Each row of Y is roughly a mix of the hidden directions of one of a few groups.
Y (142 x 10):
[[ 10   3 -14   5  32 -17  -7   3  -6 -13]
 [ -6  -2 -21  12  15  17   7 -21 -16   3]
 [ -4 -19   6  -8  19   3  -6  17 -22  15]
 [ -7   1 -13  19  15   5  19 -10  11  22]
 [ 14   9 -13   4 -29   9  16  -1   6 -15]
 [ -7 -13  15  10   0 -15 -27  18   8   4]
 [ 16  -4  -6 -24 -21  12   6 -19   3   5]
 [  8  -5 -19   0  21   6  25   7 -17   3]
 [ 19   1 -27  -2   0 -21  13   3 -14   2]
 [ 17 -14 -20  22  11  13   5  -9 -10   0]
 [ -7  11 -12   0  12  23   0 -28  -9  -9]
 [ 12  10 -20  13 -12   4  21 -16 -10  10]
 [  6 -10   5  20  -5 -20 -21   6  18 -10]
 [ 15   9 -12 -23   1  -2 -29  -1  -2   7]
 [-10 -14 -21  22   7   1  10 -12 -11  16]
 [  9   3 -10   0  11 -20 -14  18  -5 -25]
 [-16   8  -3  21   1   4  14  29   6  -4]
 [ 27  -2  -3  -8  10  -3 -13  28   4  -5]
 [-18   5  -3   0   2   1  -5   0  27  28]
 [-12  -2  -4   3  18 -19 -27 -12  12  -4]
 [  6  12 -10 -27  -1  16  19   0 -15   5]
 [  2   3  -8 -17  13 -19   1  23  16  13]
 [ 20 -10  11  -8  -5  -7 -13  31   0   3]
 [ 22   5 -16  15   0  -3  14 -16 -19 -10]
 [  9  16  20  -1  20   3  17   8 -19   4]
 [  3  -1   9  11   0 -27  27  -9   0  11]
 [ 11  -1  14  15  16  -2   7  16 -16  23]
 [  1   1   5   6 -14   7  18  10 -30 -16]
 [  8  21   0 -13 -15  -2   6 -26   5 -15]
 [-13  -8  14   5  -6  -5  -4 -13 -21 -28]
 [-13  -6  -7   8  -3 -23   9  20 -23   4]
 [ 13  13 -24   8   1 -26   5  12   5  -8]
 [ 13   6   6   2 -29   5  -9   9 -13 -22]
 [  0 -14   2 -14 -10  -7 -20  20 -24   0]
 [ -9   2  -8 -20  -2   4  -3  14  19  28]
 [ 25  -1  19  14  18  -2   2  13  16  -2]
 [ 21   2   6 -12 -17  24   6  12   7  14]
 [ 16  -7   1  -6 -25  -9   3  26 -11  -6]
 [  9  11  16 -18   5  -9 -27 -16   1   7]
 [ 34   4  -1  -1   4 -13   2  -2  12 -20]
 [ 10  20 -17   0   4 -12  19  23  -7   3]
 [-17   0   1  35  -8  -9  13   7   2  -2]
 [ -9 -10   3   2  22   6 -18  10 -27  -8]
 [ 26  -1   3 -10  -1  13 -20  15  16  -8]
 [  0   6  21 -17   1  -8  -1  16 -29  -4]
 [ -6  -7  -2  18  -3  -2  -8   5  -4 -37]
 [-14   6  -6  15  -9   1  34   8  -4   8]
 [ 15   1  -3  -4  -7  18 -28  -6  16 -14]
 [-10 -15  14  17  19 -16   3  -4  18 -11]
 [ -7   7  -8 -16   5   8  -3  28  18  15]
 [ 25  -4   8  18  12  -1  17   8 -19  -2]
 [  5  -7  27   3  17  -7 -10  19  14  -9]
 [ 13 -11 -15  16 -18   7  -5  26   6   6]
 [ -8 -12 -21  19  -5   6  -8 -16  18  12]
 [ -4  -9  -4  10  28   5   6  -7 -16 -23]
 [ -8   2  -9  13 -29   1   4  14  -3 -22]
 [ -2 -17 -20  26   1   6   0 -17 -13   5]
 [ -9 -23 -26   3  -5  -4  -6   9   8  19]
 [-38  -9   7   7  -1   8  12   3  -1  -9]
 [ 11  19 -17   6 -22   3   0  18  17   1]
 [  4   3  -8  -2 -13  13  20  13 -29   7]
 [ -8  -4  16  -6 -20  14  13  24   4  14]
 [  1  -6  10   7   5   1   0  10 -37 -14]
 [ 12   4  -7  23  13  20   1 -20  12   4]
 [ 16   4 -10 -12   8   6 -22 -10  22  14]
 [  5 -11  -4  15   8 -10  22   4 -29   2]
 [-20   1  13   1  15  -9  17 -18   0 -20]
 [ 17 -17  12   2  -4  -7 -13 -25  13  12]
 [ 10  15  22   1  -9   7 -16 -14  10 -20]
 [-24   9 -13   8  15 -15 -15  18   0  -6]
 [-31 -10   5   5   6  -9  -1  19  18   2]
 [ 11   8  -9 -15  -8  12 -31 -12  -5   7]
 [ 15   3  15 -16  -7   8  -1   2  19  26]
 [ -3 -10   5   0 -14  22  12  -7 -19  23]
 [ -2  -8  20  -9  -3   7 -12  29  15   9]
 [-16  21 -10 -15  -6  -8   2 -18 -21  -5]
 [ 14  10  -6  -8 -21  -4 -28   1  13   9]
 [ 18  -7 -20  10   2  22 -10 -13  12 -12]
 [ 15   1  10  10  28   3  -8  21  12   5]
 [ 32  14 -10 -17   4   7  11   6  -5   7]
 [  6  -8   6  -8 -15   5 -37   9  -1  -4]
 [  4   7  -4   8 -14 -15   1 -16  26 -20]
 [ -4   3  15  -6 -11 -21  17   2 -18 -21]
 [ 16   4  -6  -1 -19   6 -10 -28  -8  16]
 [ 23  11 -12 -14 -13  14  -2   2  -5  22]
 [ -5  -7   4 -13 -23  -8 -26   9  16  -5]
 [ 11 -17  15   7  12 -18   7  12 -22  -8]
 [ -1 -10  25  17  -7 -25  -6   8   5  -8]
 [ -9   9  -5 -20  -3  25 -17  -4 -17 -10]
 [-15 -22  15  14   0 -17  -2  -8  20   8]
 [ 19 -10   0  11  10   8  17  -1 -22  19]
 [-15  -6   1 -11  -8  -1  11 -28 -22  -4]
 [ -4   4 -10 -37   0   4  10  -7 -10  13]
 [-33 -10   5   4   2  -4  10  15  17   7]
 [ 25  -7  -4  12 -11  -9   6  11  11  24]
 [ -2  -8  -1  11   8   1  14 -25 -29   1]
 [-16  -7  14 -12  14  -7   7 -21  19  13]
 [ -9   4  31 -13  -3 -13 -11  -5  15  11]
 [ 15   1   6  26   6  -6 -15  18  17  -7]
 [ -1   1  11  -9  13  -4 -31 -12  20  -5]
 [ 23   6   8  -7 -18   8  -1  11 -24  10]
 [-29   3  -9  14  11 -10   8 -16 -15   5]
 [  8   8   0   1 -21 -26  -2   1   1  26]
 [-17   7   8  -5  -6  -3 -22  -2 -15 -27]
 [ 11  -3  -3  10   3  -7  16 -28 -20 -13]
 [ 22  -9  14  26  -3   3 -10  -7  17   1]
 [  6 -17  -2  19   5  15  17  10  14 -19]
 [-12 -20  10  -6  16  -5   8   4 -18  23]
 [ -8  -1   5  -6 -15 -10 -13   8  34  10]
 [ 13  -1   0  11   3 -28  22 -11 -13  -6]
 [ -1   4 -19   1 -27  -4   9 -11 -21 -10]
 [  1  11  10 -13  -9 -17  -8 -15  24  16]
 [ 21  -1   4  11 -13  29   7   2 -13  11]
 [ 17  14 -11   8 -12  -1  11 -18 -26  -2]
 [-16  18 -14  -7  -1  11  -6  13 -22 -16]
 [ 27   1  -1   8 -16  -2  25   4  -6  12]
 [ -1   0  16  16  -3 -21  26  -2 -15  -6]
 [ 21   9   2  -8   1  24  16  -7 -17 -13]
 [-23  -5   1 -17   9   7 -16  20  17   3]
 [  0  15 -14 -22  -4  12  -7  -7 -27  -8]
 [-22  -2   5   7  -6 -23  19   7   7  18]
 [ -8 -20  22  12  11   4 -10   5  20 -13]
 [ -4   0 -22   5  -1  17  -4 -27  11 -12]
 [-12 -17 -30   6 -12   0  -5 -12  16   0]
 [-23  -3  -8  17  -7 -12  11 -15  15  16]
 [ -8 -16  11  17 -14  -3  -2 -31  -1   3]
 [  2   4 -17   4 -18 -11  -1   2 -24 -23]
 [-28  -9   6  10  18  -7  15   2 -13 -11]
 [ 10   9  22  26  12   2   9  -9 -14   7]
 [ -5  12  -2  14 -11  32  12   4 -13  -9]
 [ 12   4  21  -5  -1  -7 -14 -17  23 -14]
 [ 17 -22  -5  13 -16  -5 -20  12  12   1]
 [  3  16  -4  22  20 -17  -1   3  17 -13]
 [  3   6   5  12   7  13  18   9 -16 -28]
 [ -4   5 -28  11   5  -6   1 -13 -17 -22]
 [ 34   8 -15  -2  -4 -11  11  -6  11  -6]
 [ -5  17   4  37  -1   2  11   2   9   3]
 [-14   6  15  20   4 -15  20  -8 -12  15]
 [-17  10  -8  -3  11  -3  11  34   2  -7]
 [ 21 -12   9 -11 -20   8  18 -15  -4   8]
 [-10  -3 -24 -15  -5  -2  -7  19 -19  13]
 [  2   5 -10  -8  14   0 -17  30  13  11]]
In each list below, one row fits none of the groups, and each other row fits one group, some only roughly. Which row is it?
  z946: [ 23 -16  11  15  27  -1  -3  -2  -4  -3]
  z416: [  1  10  -1  14 -13   7  16 -33   1  -5]
  z410: [  8   1   9 -12  17  11 -20 -10  24 -12]
  z269: [ 23   8  -4   0   8 -12 -10 -11 -24 -17]
  z977: [-20   3  18  13 -12 -14  -1  -4  19  18]
  z497: [  0  18 -14  -4 -24   3  19  -9 -10 -15]
  z788: [  6  14 -28  -2 -10  22 -15   8  -6   2]
  z448: [-17  11 -18 -17 -17   7 -10   4   0  20]
  z776: [ 12   7   6  20  -4  -2   3 -12  33  -2]
  z381: [ 31   7   1  20  -1   8  14   1  -7 -13]
  z919: [-11 -30  -5   8   0   7   2   2  -9  26]
  z140: [  1  -7  12   2  24  17 -24  15   3  -3]
  z751: [ 24 -10  18  11  -2 -16  17  15   1  -4]
  z886: [  4  -8   8   4  20 -16 -15  -6 -28   4]
  z170: [ -3   9  -5  -2  15  26 -22 -14  -4  13]
 -> z919
  z719: [ -8  -3   9   4  15  16   9 -28   5  18]
  z352: [-12  20 -21  -8 -14 -14  13 -16   0  -5]
  z315: [ 16  -1 -20  20  -6 -26  -4  -5   8   5]
  z636: [ 26   3 -14   6 -21  -8  -5  -4  16  15]
  z529: [-15  21 -24 -13  -3  -2  13 -18  -4   5]
  z584: [-24   3   1  -2  -1  26  11  22   4  -5]
  z918: [ -2  22  -3 -21   4   0   4 -21 -19  11]
  z660: [ 24   9 -10  -4  -3 -21   6 -19 -16   7]
  z868: [  5 -20 -10  13 -23  -3 -22  -7   6 -12]
  z874: [-18   1  10  13  19  10  10  -7  13  24]
  z84: [-14  -2  16 -26  -1 -26  -3  -4 -10   5]
  z835: [-17  -5  10  10   8  15   2  27  10 -15]
 -> z84
  z476: [-12   2  23  17  -5 -11  -2  10  25  -9]
  z4: [ 19  -4  22  -6  -9   0  10 -11  26  -6]
  z538: [  0 -14  17  -4  22 -24  11 -14   2  -3]
  z411: [  2  -7   7  -2  10  -4   1  20 -32  15]
  z310: [ 19  13 -17  20 -19   5  10   3 -13  -1]
  z577: [  7   5  21   3  -6 -26  21  10   7  -7]
  z764: [  3  -7  19   6  -9  15  15 -30  -5   5]
  z619: [-26   8  -1   5   2  15  -6  26  -2 -15]
  z65: [ 29  14  -6  11   0  13  -8   3  18 -12]
  z957: [ -5 -10  31  -3  -3  -8  12 -11  21   5]
  z883: [-11  10 -14   0   5 -26  13  24  -2   5]
  z674: [ 16  27 -12  15   5 -11 -18   4   7  -6]
  z903: [ -5  -8   1   3  -6 -28   7 -28  -5  12]
  z686: [ 26   1   9   5 -17 -16  18  -1  15  -7]
 -> z674
  z93: [ 13 -15 -12  -3  -6   8 -18 -24  19   0]
  z42: [-12   1   3   0  10  34 -13 -16  -2   8]
  z695: [-5 14 30 -4 -1 -9 -1  7 22 12]
  z912: [ 28  -8   5  18 -13 -10   6  13 -13   4]
  z818: [-21   5   2  -3  13 -10   5 -22  24   7]
  z491: [-12   0  -4  15  -1 -11  20  -5  26  16]
  z359: [ 21 -15  -4  -1   0   1  -6  16 -28 -12]
  z372: [ -8 -21  20  10   1  13  11  -6  22   9]
  z760: [-22 -10   0  -1  10 -20  14 -14 -15  12]
  z125: [ -9  13 -16  -3  -9  22   4  -8   8  25]
  z13: [-12  -4   7  20   4   2  19  22  21   6]
  z933: [  9  -8 -15   3  20  -4 -33  -5   1   4]
 -> z93
  z451: [29 17 -5  5  5 11 14 17 -5 -8]
  z136: [-18   0   0 -17  11 -27  -2   7 -18   8]
  z425: [ -1  13 -17  24  -8 -22  10   1 -16   1]
  z927: [ -3 -18  21  -9   9  10  15 -17  -5 -19]
  z627: [ 12  -6  29   5 -12  -9 -15  13 -14  -6]
  z75: [ 13 -17  10  21  11  -1   1   3 -10 -26]
  z950: [  7   6   2  22  -1  11  -6 -22  26  -3]
  z423: [ -3   2  16  -3 -10   5  -2 -24  26 -15]
  z280: [  8  -6 -23  28  -3 -18   1   0  -8  -8]
  z834: [ -9  19 -30   3  -3  12  -6 -19   2  -4]
  z194: [ 21 -18   5  -6  -6  16  -1  -4 -27   2]
  z740: [  5   6 -24   2  -1   5  26 -18  14  -1]
  z202: [-18 -21  15 -10   7  -8  24 -10   5   1]
 -> z136
  z179: [ 13 -10  31  -5  10   2  -3  10 -11  17]
  z694: [  4 -17  -1   8  29  12   4  11 -20   2]
  z368: [ 28  -5  17  16   8  14   3   3  11 -13]
  z752: [-25  -7  -1 -21  13 -14  -6  17   9   0]
  z652: [ 13   9  10 -18  -6 -18   1   5 -29  -4]
  z576: [  8  -1  -7  10 -28  16   4  22  10  -6]
  z582: [  6 -22  21  23  -1  -3   7  -9  16  -4]
  z66: [-17  18 -21  -6  -2 -11   5   8 -24  -4]
  z172: [  6  12  18  24 -11  14   7 -13  16  -6]
  z292: [  8  11  -7 -17  19  25  -2  -7 -13 -13]
  z758: [-11   8  13 -14   8  -6 -14 -14 -27 -11]
  z513: [ -8   7  -7 -21  -1  -1   4  10  34   5]
  z549: [ 23 -17  -6  20   3  -1   7   0 -21 -12]
  z177: [-22  21  12  -4   0  -9  16 -14  17  -4]
  z73: [  9   7  -4  14  -1 -27  -5 -16 -20 -12]
 -> z652
  z787: [-15  -3 -14 -22  -7 -20  -7 -15  -5  16]
  z447: [-16  16 -22 -13 -13   4 -10   6 -10  18]
  z25: [  4  20   8 -24   2  12  -6  -2  20 -16]
  z983: [ -6  20 -22  17   2   8   1 -24   5   4]
  z163: [-30   8 -18  -5  -9 -11  -7   5 -18  -1]
  z80: [-35  11   7 -17   3  -3  -9  -8   2   2]
  z154: [  2   8   1  -9 -19  19   2 -21  25   1]
  z625: [ 20  14   5  12  16  22   1 -13 -13  -7]
  z961: [  0   0  16   7  30   2  15  14 -12 -11]
  z565: [-33 -10  -3 -19   7 -12   1   7   7   9]
  z261: [  4   3 -11   2  32   0 -17  21  -3  -5]
  z361: [-10  -2  -7 -31   0  -7 -19 -15 -12   6]
  z481: [  2 -15   6   4 -21 -27   5  14   9 -12]
  z263: [-11   4  -1 -28   4  28  -2  13   4   3]
  z715: [-27  -9  -6 -24  -3  -7  -2   1   8  19]
 -> z961
  z83: [  9 -13  -9  24  18  -1 -10   5  -7 -22]
  z795: [ 15  -6   4 -15 -16   3 -20   5   2 -26]
  z673: [ 10  12 -26 -10   1  10 -23 -12   9   0]
  z713: [ -3   6 -15 -13 -10 -20  -5 -21 -18  11]
  z632: [-35   5  -6   8   0   0   0  22   0  -7]
  z930: [  3  -5  17  12 -12 -18 -11 -16  15  19]
  z285: [  4  -4 -16 -29 -13 -12  -9  11 -13  -8]
  z783: [  9 -12  15   1  32   8   7  -2 -18   1]
  z246: [ -8  10 -27  -9  -2  -7  -8 -11   4  26]
  z890: [-17   9   1 -15  15  -7  24  11 -16  10]
  z31: [  6 -14  -7   1   0 -11  26   2 -16  23]
  z473: [-26   8  -1   4   0  13  10  29   2  -6]
  z829: [ 10 -14 -10 -19   1  -1  -8  23 -22  -5]
  z672: [ -8  12 -15   1 -30 -16   5   4  -2  16]
  z35: [ -4   3  -8  17   0  16 -14 -24  21   7]
 -> z930
  z948: [ -8  15 -11 -18  15  -3   1 -26 -11  12]
  z998: [ 22  -7   6   7 -22  -7 -16  16   7  13]
  z38: [ 19   8 -14  -5  -9 -20   6 -20 -15  13]
  z16: [-23  -8  29   1  13  -1   5   5  13 -10]
  z896: [-22 -11  -5 -15   3 -17 -18  -1  13  15]
  z282: [ -9 -11  -9 -20  11 -17 -10  24  -4   9]
  z498: [ -9  -9  12   7 -24   7   1  20 -22   0]
  z414: [ -2   3  -6 -12 -11 -31  -5  20   9 -12]
  z916: [ 12 -11   2  -5  22 -22   9  19  -4  12]
  z732: [-25  -8  -8  -9 -23  -4   9 -14 -14   8]
  z486: [  8  -9  -3   4   9  28   8 -28   1  -2]
  z291: [-16   4  26   2  -9   6   2 -21  18  -8]
  z861: [  5 -23 -10  24  -4 -15  14   7  -8   9]
 -> z486
  z974: [12 -1 11 30  3 -3  7 25 -5  2]
  z428: [  4  -8  26   1  -1   1   5  23 -15  18]
  z685: [-12  -1  -1  13  33 -12   3   3  -4  17]
  z144: [  8  -6  -3  16 -23  -6  -2  18 -24  -5]
  z296: [-15  10 -19  -4 -12 -18 -19  -2   9  17]
  z725: [-18 -23  -4   7   3 -16  -7   5   7  24]
  z252: [  3   7  25 -17   9  15  -8 -16   1 -17]
  z5: [-31 -12   2   7   1 -27   3  -3   3   3]
  z293: [  3  -3 -16  -4   6  24 -28  -9 -12   0]
  z699: [  3 -11  32   2  -9  11   7 -18   5 -12]
  z615: [  9   1  10  -7   1  18 -31  13 -11   7]
  z520: [-17 -11 -18 -12   5 -22   5   3 -22   2]
  z626: [ 16   8   2   2  -7   4   5 -14  13 -33]
  z722: [ -7  12 -18 -13  16   2   9 -10 -25  10]
 -> z725
